One vector is turned by the same rotation once a tick. Each row is the vector after some number of ticks, and that number follows the row.
The counts run from 0 to 410.
[ 82 133 123 155 121 139 115  91 102 109 150  95 129  65 131 104 149 158
 116 103 114 124 139 195 101 119 101  87 128 108 173  98 166 125 157 131
 120 150 134 132 111 162 116 139 179 113 140 140 102 146 143 146 136  97
 170 122 101 126 198 103 109 138 104 117 168 146 107 112] => 385
[ 66 124 139 117 123 132 124 100 151  91 152 100 155 107 119 133 152 110
 162 138  96 149 163 161 132 127  90 115 172 123 117 113 164 156 127 140
 128 124 171 136 106 134 168 192 177 171 123 154 119 130 174 186 140 103
 162 134  61 103 136 114 106 127 142 112 154 129 104 112] => 167
[102 144 113 132 133 106 146  80 148  84 106 117 120  91 135 117 147 114
 130 111 127 154 127 172 108 117 115 120 140 112 170 122 158 153 147 117
 103 181 150  86 143 150 128 133 160 125 109 178  99 153 138 146 160  96
 201 114 100 122 165  96 109 113 155  96 120 137  70 122] => 111
[ 75 148 152 128 139 129 153  78 143  91 144  72 130 105 130 109 149  90
 143 123 133 174 131 142 118 119  96 133 132 102 171  86 157 146 142 144
 100 148 142 134 132 147 174 142 134 137  89 161 109 154 125 153 136  91
 170 133 102  80 173  87  96 124 131 110 123 153 103 100] => 252
[ 90 123  97 143 123 133 103 101 135 113 159  92 128  88 139 124 136 121
 133 126 109 159 133 191 125 138 111  85 137 121 157 111 170 127 152 143
 147 174 142 135 110 173 147 165 162 110 157 146  94 135 177 133 140 102
 185 101 109 118 194 124  96 135 128 121 134 132  83 134] => 381
[ 92 130 119 140 108 142 126  74 132 111 136 110 148  98 124 102 154 141
 161  94 127 119 156 182  92 100  94 120 138 114 183  87 150 146 150 127
 128 146 158 113 147 108 131 128 154 147 137 170 123 153 160 147 125  79
 174 129 106 102 168  97  90 133 156 100 153 146  75  93] => 137
[ 74 126 127 128 115 152 132  75 137 110 157  79 144 100 125  97 154 106
 145 119 119 164 139 164 136 121  93 106 112  87 183  85 140 146 159 140
 113 136 146 161 129 152 168 154 124 147 127 145 108 136 131 138 127 100
 152 134 104  82 211 104  90 136 117 129 153 141 105 103] => 406
[ 67 148 151 113 153 111 149  79 166  93 136  97 143 102 143 124 155  86
 150 143 130 166 121 129 136 101 111 125 129  87 143 107 149 156 137 132
  98 140 139 120 127 154 179 155 154 127  89 165 107 134 121 165 150  92
 172 124  76 125 149  86  96  99 123 103 138 143  90 119] => 85
[ 95 147  99 137 108 121 102  85 126 100 142 113 144 111 128 112 134 158
 178  95  98 131 171 159 111 109 100 107 138 130 132 101 155 149 148 143
 149 149 162 107 116 122 158 160 178 146 145 154 113 128 167 154 111  71
 183 105  95 110 149 126  91 142 165 109 143 130  83  76] => 141
[ 75 143 121 131 139 133 148  87 146  96 153  79 147 103 157 146 147 115
 169 147 129 165 154 165 144 119 124 128 113 107 145 124 157 110 156 168
 126 132 120 129  78 173 178 165 166 110 134 141 101 111 129 169 135  84
 185 103  87 138 175 125 110 131 115 124 144 121  94  91] => 73
[ 64 122 139 158 117 114 118 145 151 106 160 109 124  90 103 122 109 109
 132 133 122 148 135 143 119 108 133  71 165 121 159 119 160 140 123 117
 147 166 135 122 105 188 155 174 186 154 108 143  97 135 178 169 143  99
 161  96  57 138 172 134  86 122 131  91 126 143 108 138] => 201
[103 160 105 134 146 117 119 108 140  93 122 121 126 104 135 144 128 119
 169 116 128 158 136 160 118 117 122 125 157 124 129 139 177 143 139 137
 117 170 148  90 112 163 147 145 195 116  99 161  87 136 159 160 150  84
 207  96  79 134 155 111 111 113 149 113 130 123  66 117] => 113
[ 70 146 144 130 142 146 133  88 152  98 125  93 116  96 124 112 156 115
 133 149  96 157 118 168 128 139 108 127 169  94 123 106 166 164 130 122
 129 148 165 148 111 139 151 161 163 154 110 153 106 147 158 162 163 115
 159 147  57  94 156  85  94 121 111 118 152 150 117 130] => 4
[ 64 151 129 138 124 134 108  93 121 107 157  92 138  75 113 110 145 152
 132 102 106 132 126 168 109 100 102  85 123  95 149  89 159 158 164 136
 122 147 140 136 128 133 134 149 177 119 123 138  99 141 153 137 148  93
 148 125  87 129 191  98  87 126  90 104 166 155 113 110] => 392
[100 145  95 156 130 146 125 124 134  91 131 127 130 113 131 124 122 124
 178 113 123 162 121 161 113 111 126  96 172 112 128 147 180 145 138 127
 128 148 137 101 110 151 155 154 178 139 113 170  74 115 169 160 151  87
 198 103  73 137 156 119  94 107 148 121 151 139  71 128] => 120
[ 75 118 132 130 115 102 142  90 146  96 119 108 122  66 126 116 148 133
  97 130 121 127 140 180 115 132 119  97 153 104 180 101 162 140 132 114
 124 173 150 126 131 177 121 153 164 141 137 160 128 151 142 158 169 114
 173 130  71 122 188 102 120 133 140  89 145 142 113 140] => 191
[ 83 146 115 172  89 100 129 112 125  85 137 117 127  83 115 121 120 156
 103 119 114 129 144 159 126  99 137  83 131  83 178 111 152 147 156 123
 128 185 132 125 119 185 138 161 175 139 110 146 108 142 142 143 139  98
 168 109  75 135 194 127  96 154 136  98 133 142 125 110] => 35
[ 80 173 125 144 114 116 144  77 124  66 124  92 123 111 113  99 140 103
 134 118 119 166 148 133 129 119 109 123 117  83 168 105 138 147 146 143
 100 160 143 135 138 161 169 138 154 163  99 167 111 154 115 144 115  85
 175 127  88  96 181  92 110 138 144 121 145 122 124  67] => 257
[ 61 138 106 121 125 121 135  75 166  78 125  97 117 103 135 133 143 113
 131 152  99 169 153 164 141 146  99 116 145 115 117 119 171 155 128 144
 156 163 170 117 104 153 166 164 163 162 145 161 130 135 156 147 140 100
 184 111  60 115 132 107 115 136 152 104 137 110 108 120] => 341
[ 98 142 100 169 101 120 107 115 112 102 154 113 125  93 112  90 116 137
 113 110 110 138 157 171 122 135 111  74 130 104 163 102 158 132 141 148
 145 177 138 122 115 168 134 149 161 146 158 138 104 151 148 129 118  79
 178 102  94 129 198 129  94 152 144 113 151 142 100 111] => 377
[115 139 113 147 128  78 128  95 141  83 122 111 124 113 130 132 130 104
 149 126 140 152 158 157 120 123 111 123 145 117 149 132 154 123 133 141
 104 171 137  86 124 181 162 151 164 134 111 163 108 146 144 157 130  80
 214 101 102 139 149 127 123 127 163 108 122 121  64  98] => 107
[ 85 142 124 139 100 134 123  86 109  87 177  85 151 105 114 121 141 102
 138 117 112 146 166 148 137 127  87 119 117  97 148 103 139 129 148 161
 120 133 138 137 114 163 173 172 160 149 128 131 113 137 141 160 113  75
 171 111  91 107 191 124 121 144 125 135 157 133 115  66] => 410
[ 79 114 109 150 115 134 111 123 136 109 175  91 160  94 114 130 124  93
 140 115 119 161 149 170 126 115 108  90 133 132 177 100 163 110 145 149
 136 153 146 141 109 181 159 167 183 122 149 133 111 139 176 141 118  87
 163  84  98 118 191 132  92 128 148 111 147 130  89 126] => 214
[ 75 154 129 113 135 107 136  94 165  74 137  95 151 107 135 131 146  72
 160 132 123 172 134 131 144  97 101 135 124  97 137 131 140 170 138 149
 108 142 151 123 138 152 200 169 170 137  91 160 105 118 147 170 137  83
 184 118  76 128 155 104  93 112 131 107 143 141  95 118] => 86
[ 93 130 130 164 100 126 116 122 122  73 158 106 141 102  90 100 137  99
 127 134  95 148 156 163 135 144 105  92 168 103 156 115 150 135 136 151
 115 146 150 157 114 172 157 190 161 186 111 150 113 136 158 164 129 107
 165 137  58 102 167 121 116 150 155 127 176 137 131 106] => 14
[ 88 125 105 149 113 125 128 125 136  94 159 116 137 100 131 139 130 116
 128 136 117 153 126 170 143 116 141  83 143  95 164 123 159 144 160 125
 132 175 148 139 109 178 154 182 168 119 129 147  93 102 167 141 151 113
 164  92  83 134 200 133  89 139 133 115 136 143  97 150] => 39
[100 143 108 156 116 124 126  96 128 101 144 110 148 107 145 137 130 152
 182 115 122 135 167 180 109 111 127 123 154 132 151 113 175 119 156 147
 137 135 136  96  89 135 148 151 174 134 145 160 103 122 158 169 119  78
 190  98  95 127 166 134 113 143 161 114 130 127  73  84] => 302
[ 66 142 130 154 109 108 110 110 119  78 143 118 129  74  99 122 133 143
 109 118 114 116 143 152 115 115 125  99 153 108 156 120 173 141 140 127
 126 161 145 111 115 186 126 152 202 155 120 135 112 147 154 169 143 101
 166 123  50 138 163 106 103 138 135 115 165 139 125 130] => 196
[127 156 116 158 123 117 130 105 114  60 130 118 131 105 126 132 141 112
 152 125 126 148 151 152 124 133 122 131 156 101 154 145 160 120 148 156
  94 148 132 117 106 190 153 154 172 147 100 151  95 122 120 167 136  89
 208 112  73 147 180 107 133 128 139 133 149 126  93  88] => 269
[101 159 117 149 122 114 140  94 127  70 131 108 117 113 127 114 128 108
 152 137 128 165 153 141 138 132 124 132 140  95 145 145 157 127 149 161
 114 155 132 122  90 185 174 151 162 151  92 159  97 126 117 160 118  83
 196 111  82 120 176 110 123 135 137 139 135 122 103  70] => 262
[ 90 120 129 161 101 139 117 117 129 103 153 107 156  81  91  88 124 115
 113 119 128 130 145 160 117 110 118  77 131  98 198  97 156 139 144 140
 123 144 138 137 121 161 136 159 166 159 133 145 118 143 144 130 117  93
 152 127  90 124 202 113  85 131 150 116 175 142 106 127] => 210
[ 77 158 152 138 122 122 149  89 143  73 129 106 146 101 112 109 133  94
 149 123 133 143 147 123 129  88 109 113 124  74 166 110 134 153 139 141
  99 135 128 112 128 159 180 151 142 168  82 167 113 140 110 161 118  79
 175 137  68 132 153  82 103 111 128 110 152 144 108  84] => 89
[ 72 134 145 118 147 113 158  65 162  99 138  81 138  93 165 132 171  99
 142 139 124 157 135 158 132 106 119 130 113  96 150  99 144 133 160 141
 107 138 133 127 109 163 174 159 146 112 124 156 114 129 122 172 154  90
 183 124  96 133 167  97 100 109 106 104 137 137  99 114] => 78
[ 83 108 118 140 118 131 126 106 158 121 173  96 161  87 125 118 132  88
 137 116 130 155 141 180 117 114 107  82 128 127 186  88 162 126 141 135
 129 163 136 136 125 172 162 164 138 124 149 144 117 132 173 141 140  92
 164  96 105 110 195 128  86 119 146  99 134 142  82 139] => 213
[100 150 136 161 122 117 135 106 118  88 120 121 136 101 116 112 141 137
 148 114 141 127 142 156 105 103 133 112 162 113 174 123 170 136 142 124
  86 140 131 112 122 165 133 146 170 151  67 170 101 142 134 183 152  85
 189 127  71 132 158  98 111 116 140 110 149 151  98  99] => 277
[109 162 118 156 113 101 159  90 119  71 134  98 109 102 125 112 128 114
 139 139 136 154 154 141 136 120 129 124 134  80 166 127 145 131 149 144
 109 171 119 122 105 188 161 144 133 163  85 162 108 152 107 156 124  85
 202 121  84 120 174 110 119 144 140 117 128 128  99  71] => 263
[ 82 128 123 129 124 108 135  96 145 119 154  74 135  84 142 141 130 113
 138 107 121 158 138 170 123 108 105 102 112 133 166  86 155 123 148 136
 139 163 146 129 114 165 160 168 167 100 154 134 114 144 171 140 130  80
 165  87 115 107 191 138  91 130 132  97 117 137  84 116] => 220
[101 130 108 142 111 139 103 109 132 113 152 117 166 110 126 114 132 136
 188  98 114 135 163 179  99 119 102 112 154 142 142 108 152 132 146 153
 131 136 148 104 132 124 148 156 173 147 146 153 100 129 178 162 116  76
 189 108 108 119 153 137  99 129 169 116 155 136  59  96] => 134
[100 153 110 133 131 122 145  75 150  78 128  89 115 116 137 117 138  82
 149 137 121 190 126 139 142 133 127 130 138  94 157 117 154 139 148 144
 110 178 146 125 124 177 179 160 137 140 103 166 101 141 136 143 141  92
 198 105  99  99 172 100 102 125 139 117 110 132  96  90] => 260
[ 75 115 147 155 130 140 139 111 151 122 148  98 131  85 117  99 124  95
 120 127 134 159 123 165 117 111 130  70 154 102 188  99 174 159 134 109
 132 170 136 129 119 157 145 155 149 137 128 164 113 144 160 148 147 107
 151 117  81 116 191 107  76 118 128  96 133 156 108 152] => 205
